In the rows, 128 means zero.
Rotation paths and how fast each direction turns (degrees per step):
Each turn is a multiple of 5 degrees from 10 to 175, or 0.
Each row of a path follows its step; steps can be skipped.
Path 1:
step 2: [138 121 118 118 122 126 124 127 115 114 125 133 125 145 126 126 117 131
 139 124 128 131 110 132 125 111 132 123 138 129 135 136 140 139 125 142
 131 138 127 136 145 125]
step 5: [136 129 119 125 127 134 115 128 117 119  95 122 138 137 118 118 139 127
 120 134 132 118 131 137 128 116 125 121 124 136 137 139 133 123 138 128
 131 129 130 123 126 121]
step 6: [125 126 115 137 130 115 139 144 121 134 116 125 135 129 126 142 118 114
 121 130 125 130 131 126 128 123 152 121 132 137 136 127 121 139 111 133
 123 128 128 114 131 129]
step 7: [120 132 125 130 128 124 146 135 131 127 133 109 131 135 141 125 124 128
 150 134 130 125 119 125 120 131 124 141 137 124 122 127 128 121 127 152
 124 129 130 120 110 130]
step 8: [131 121 130 134 123 153 133 111 131 118 116 139 136 129 137 117 129 123
 143 120 133 116 129 130 137 144 124 130 140 136 138 132 137 127 136 129
 129 131 123 121 128 123]
step 13: [109 108 118 138 113 120 119 133 117 126 134 138 119 126 117 113 128 126
 126 128 124 118 126 128 121 119 122 126 134 135 118 125 135 127 133 143
 117 142 127 126 124 132]
step 17: [126 129 116 140 122 120 137 133 126 137 121 116 131 129 134 133 141 116
 132 121 132 139 117 123 119 125 128 130 114 134 137 105 133 133 137 128
 123 144 115 136 136 131]
step 18: [127 116 118 135 118 119 134 127 134 122 124 126 118 143 137 134 121 150
 131 125 134 121 108 119 136 134 127 136 129 128 143 134 135 117 116 129
 130 118 122 138 126 127]
step 19: [127 121 119 108 119 128 125 115 149 126 123 128 116 116 122 130 110 113
 129 129 126 122 133 124 127 135 126 119 138 128 139 142 138 124 135 137
 134 133 138 130 129 133]
step 26: [110 139 128 139 132 130 129 128 129 129 126 123 130 128 126 130 126 127
 137 130 144 116 134 140 125 131 138 130 142 108 144 132 129 108 133 126
 130 127 122 113 120 116]
Directions:
[124 128 125 129 130 126 126 126 131 128 130 132 130 128 134 134 130 131
 129 127 126 129 127 125 129 124 132 126 127 130 127 126 124 123 127 126
 128 126 131 125 126 126] => 125
[129 127 129 129 127 131 133 129 131 122 129 127 126 128 125 134 127 129
 130 134 126 127 129 123 126 127 128 131 129 122 130 127 128 126 128 126
 127 127 127 126 128 130] => 95
[125 129 126 130 129 127 127 132 130 131 131 131 126 126 129 125 122 124
 122 130 124 127 129 128 127 129 129 132 128 127 129 128 127 126 131 133
 129 125 131 128 128 134] => 115
[123 121 128 130 127 130 128 131 129 127 133 127 129 133 128 126 130 127
 126 129 130 124 133 129 130 129 128 127 130 131 130 130 130 128 128 124
 128 123 126 128 130 125] => 140
[135 124 127 129 130 135 128 129 126 129 125 129 128 130 131 128 128 131
 128 128 124 126 125 127 129 127 126 128 126 130 129 128 127 126 130 128
 136 124 127 130 130 129] => 110
Path 2:
step 2: [121 142 135 129 139 124 134 131 141 108 129 118 136 121 121 126 129 128
 112 129 137 131 134 126 133 125 124 143 134 128 119 133 132 113 137 129
 129 140 139 142 135 133]
step 3: [119 124 145 130 136 112 115 138 121 132 134 136 138 124 124 129 129 143
 127 127 129 139 107 132 123 124 141 131 132 144 121 122 129 123 126 125
 134 135 134 134 137 133]
step 4: [136 129 125 135 120 114 129 124 142 135 124 143 126 120 135 131 114 151
 121 138 134 130 124 122 130 131 135 120 142 134 132 136 126 123 137 122
 129 124 121 114 133 118]
step 5: [120 142 138 125 132 128 133 118 128 130 117 141 119 137 137 135 133 131
 121 142 125 136 132 118 138 136 113 119 129 123 125 144 124 130 133 130
 145 127 120 141 132 138]
step 7: [134 128 130 133 126 130 125 138 126 120 134 115 129 117 125 136 115 137
 124 127 140 110 133 139 131 149 134 127 123 127 133 146 137 124 142 125
 128 133 136 137 138 122]
step 12: [139 122 135 127 102 135 126 138 121 138 130 122 126 120 117 134 133 119
 116 126 133 113 126 138 127 129 137 119 130 130 131 130 121 127 131 127
 144 143 130 131 121 139]
step 16: [129 115 115 141 124 119 129 130 123 145 126 138 110 130 124 122 127 129
 138 136 127 122 140 123 125 138 127 121 133 128 137 121 141 126 137 145
 135 117 125 126 128 117]
step 17: [137 135 130 128 122 132 146 123 127 126 122 128 117 116 122 137 141 120
 121 134 125 118 138 133 123 127 121 137 124 121 122 128 119 126 129 150
 143 118 123 131 112 131]
step 22: [136 131 130 127 126 137 136 131 145 119 139 138 121 126 125 132 139 142
 131 132 117 119 142 125 130 132 138 134 136 116 118 132 126 129 125 124
 138 115 116 128 130 110]
step 29: [135 132 126 129 123 132 141 121 123 136 137 130 119 119 115 131 117 114
 115 118 121 145 115 124 116 119 123 139 125 128 122 125 124 131 122 123
 125 129 116 144 118 131]
Directions:
[129 126 128 126 130 132 128 127 125 130 130 128 126 128 131 130 126 129
 124 128 129 127 128 127 129 129 130 126 124 126 127 133 128 133 126 121
 124 132 125 131 130 127] => 20
[127 125 127 130 124 131 123 131 131 128 128 135 128 128 127 128 130 131
 130 122 128 127 129 132 132 129 132 128 126 131 130 128 128 129 124 129
 127 130 128 126 130 131] => 120
[129 129 127 125 129 124 124 126 126 125 127 129 123 127 126 132 131 126
 126 130 127 129 130 129 127 126 125 128 127 132 129 126 130 129 127 124
 129 128 128 122 135 127] => 65
[130 130 125 123 129 125 129 129 126 129 127 128 129 126 133 129 129 129
 132 128 129 125 128 128 130 132 125 128 121 129 133 130 130 129 127 132
 128 122 129 130 128 126] => 40
[129 132 132 130 125 126 131 129 126 130 131 131 124 129 125 127 128 133
 130 133 127 130 132 127 130 126 128 130 125 132 131 125 124 129 129 127
 126 128 124 129 124 126] => 60
[127 124 129 132 123 128 128 120 128 131 128 129 129 124 126 131 130 130
 129 130 131 126 124 129 125 124 126 130 128 126 131 130 126 128 128 126
 129 124 128 130 129 128] => 85
